Rotation paths and how fast each direction turns (deg/step):
Each turn is a multiple of 5 degrees from 10 to 175, or 0.
Each row of a path follows its step; steps can be skipped.

step 5: -2.630  0.573  0.258  0.632  3.807 -0.029  1.380  1.045  2.899 -1.342 -0.829  1.428 -1.930 -0.249  0.641  0.905  1.000 -1.758  3.753  1.453  0.319 -3.408  0.263  2.850  1.609  0.263  2.259  1.615 -0.004  3.767  0.547 -2.933  0.646  2.466 -0.477 -0.105  3.620  3.710  1.371 -2.071 -1.536  0.252  0.719  2.396  2.256 -0.252  1.712 -1.098 -1.664  0.715
step 6:  2.786  2.942  0.459 -1.935  0.543  0.835  0.788  1.031  0.775  2.521  1.467  2.435  1.180 -0.407  2.706  1.983 -0.977  4.136  2.978  1.774 -1.973 -0.416 -2.307  1.412 -1.618 -1.253 -0.607  2.914  2.255 -2.390 -3.013 -1.301  1.078  2.262 -2.827 -0.445  0.662  1.542  0.200 -1.008  2.485 -0.392  0.517  2.959  0.882 -0.976 -3.042 -0.790 -2.350  0.137
step 7:  0.045 -3.428 -2.246 -5.299 -2.785 -4.787  0.692  2.646 -0.452  0.408  0.730 -0.036 -0.963 -0.948  2.238 -3.170 -0.477  2.154 -0.309 -1.031 -2.568 -0.988 -1.270  0.889  0.598 -0.125  2.515 -1.938  3.353 -1.379 -1.551  1.598 -1.180 -0.818  0.796 -1.477  0.690  0.933 -0.665  1.723  0.251 -0.658 -0.078  2.133 -1.057  2.534 -2.295 -0.850 -0.658 -1.975
step 10:  0.547 -1.718  0.691 -3.874 -1.746  2.763  1.375  1.113 -2.444 -0.146  2.840  1.585 -0.773 -1.363  1.786 -0.277  2.151  0.674 -1.013  0.454  2.273 -2.481  2.079  3.755 -1.714 -1.304 -0.137  1.342  0.962 -0.708 -0.826  0.250 -1.149 -0.110 -0.192  0.831  0.822  0.576 -1.544 -0.667 -5.200  0.895 -2.034 -0.087  1.782  5.466 -0.221  1.541 -0.969 -2.014
step 14:  0.865 -0.582  2.422 -0.112  0.067 -1.454  2.037  2.080 -1.348  1.048  2.715  0.912 -1.131 -0.374  1.093 -0.202  0.984 -0.156  1.083  0.637  1.338  1.879  1.225 -0.376 -1.343  2.473  5.027  1.487 -2.281 -0.379  0.314 -0.493  2.374  0.083  0.585 -1.262 -0.812  0.849  1.780  1.640  0.453 -2.161 -1.135  5.426  4.022 -0.199  1.701 -2.754 -3.927  1.709
step 17: -1.275 -1.172  2.283  0.499  2.054 -0.173  1.595  1.999 -0.413 -1.921  1.637  1.851  1.357  1.389 -1.486 -4.141  1.417 -0.839  0.630 -1.313  0.311 -0.972 -0.458 -1.751  1.005  4.624 -1.409 -1.171 -1.635 -2.937 -2.810 -0.733  2.670  1.370 -2.125  1.718  0.699 -1.775  2.081 -0.361  0.947  1.190  2.354  1.192  2.977  4.924  0.741 -1.350 -1.244 -0.770
step 18:  1.593 -1.323  1.092 -2.698  0.931 -2.013  2.195  2.129  1.950 -2.177  2.309  3.404  1.118 -0.691  0.137 -1.081  0.790  0.310 -3.987 -0.198  1.373  0.634 -0.763 -1.246 -4.974 -2.215 -0.763  0.012 -0.778  2.127 -2.518 -0.892  2.574  0.643 -1.684  1.757  1.787 -1.058  0.407 -4.450 -1.683 -0.842 -0.198 -2.015 -1.320 -1.414  1.765 -0.385 -2.593  0.335
step 19: -0.015 -2.491 -0.559 -1.665 -2.957 -0.149 -0.670  1.503  1.248 -3.127  1.083 -0.397  0.351  2.255  2.358  4.723 -0.793 -1.614 -0.377  0.892 -1.282  2.485 -2.000  2.459 -1.264 -1.412 -0.303 -0.401 -1.908 -0.584  1.051  2.456 -0.864  1.634 -2.575  2.535  0.650  3.027 -1.983  1.345 -0.902 -1.690 -3.808 -0.348 -0.220  2.470  1.749  1.595 -3.585  0.937
Directions:
-0.172 -0.223 -0.746  0.638  0.137  0.678 -0.743 -1.314 -0.281  0.720  0.876  0.207  0.090  0.152  0.360 -0.467 -0.091 -0.160 -0.382 -1.446 -0.263 -0.046  0.920  0.086 -0.394  0.000 -0.606  0.382 -0.121  0.636 -0.189  0.589  0.284  0.157  0.244  0.208  0.098  0.084  0.133  0.466 -0.686 -0.727 -1.076  0.361 -0.324  0.152 -0.052  0.517  0.128  0.325
35
-0.504  0.083  0.946 -0.829  0.073 -1.396 -0.487 -0.630  0.024 -0.720 -0.078 -0.624 -0.175 -0.184  0.482  0.554 -0.231 -1.338  0.056  0.025  0.159 -0.501  0.256  0.016 -0.277 -0.097 -0.164  0.726 -0.304  0.227 -0.044  0.804 -0.870  0.179 -0.141 -0.222  0.216 -0.015 -0.398 -0.138 -0.092  0.203 -0.568  0.762  0.166  0.436  0.116 -0.068  0.973 -0.855
125
 0.151 -0.589 -0.171  0.334  0.271 -0.410 -0.350  0.151 -1.123  0.231  0.048 -0.545 -0.266 -1.561 -0.144  0.067 -0.090  0.554 -0.090  0.797 -0.013  0.428 -0.413  0.371 -0.650  0.720  0.011 -0.102 -0.197  0.039 -0.357 -0.130 -0.248 -0.637  0.033 -0.005 -0.042  0.594  0.197  1.596  0.500 -0.714  0.028  0.489 -0.400 -0.678  0.628  0.236  0.402 -0.496
55
-0.428  0.347 -0.397 -0.236  0.499 -0.468 -0.914 -0.259 -0.019 -0.118 -0.224 -0.186 -0.513  0.189  0.697 -0.634  0.343 -0.564 -0.936  0.661 -0.491  0.550 -0.012  0.380 -0.183  1.224  0.559  0.273 -0.439 -0.265  0.185 -1.313  0.313 -0.844  0.269  0.597 -0.061 -0.351 -0.102 -0.692 -0.401  0.113 -0.179  0.091  0.007 -0.135 -1.238  0.354 -0.468  0.047
110
-0.455 -0.054  0.303  0.509  0.033  0.957  0.039  0.426  0.286 -0.092 -0.024  0.042 -0.522 -0.578 -0.209  0.502  0.401  0.121 -0.053  0.421  0.143  1.259  1.315  0.415 -0.080 -0.056  0.885  0.644  0.024 -0.217  1.055  0.926 -0.486  0.569  0.799 -0.118  0.474 -0.719  0.101  0.185 -0.358 -0.030  0.632 -0.077  0.564 -0.003 -0.270  0.802  0.173 -0.419
65
 0.479 -0.034 -0.409  0.481  0.009  0.930  0.458 -0.205  0.396 -0.729 -0.939 -0.448 -0.166  0.353 -0.201 -0.231 -0.722 -0.152  0.065  0.458  0.080 -0.452  0.953 -0.033  0.468  0.518 -0.492  0.255  0.112 -0.337 -0.443  0.195 -0.254 -0.325  0.727 -0.366 -0.311  0.567 -0.918 -0.931  0.412 -1.089  0.114  0.458 -1.089 -0.608 -0.143 -0.175 -0.011 -0.761
10
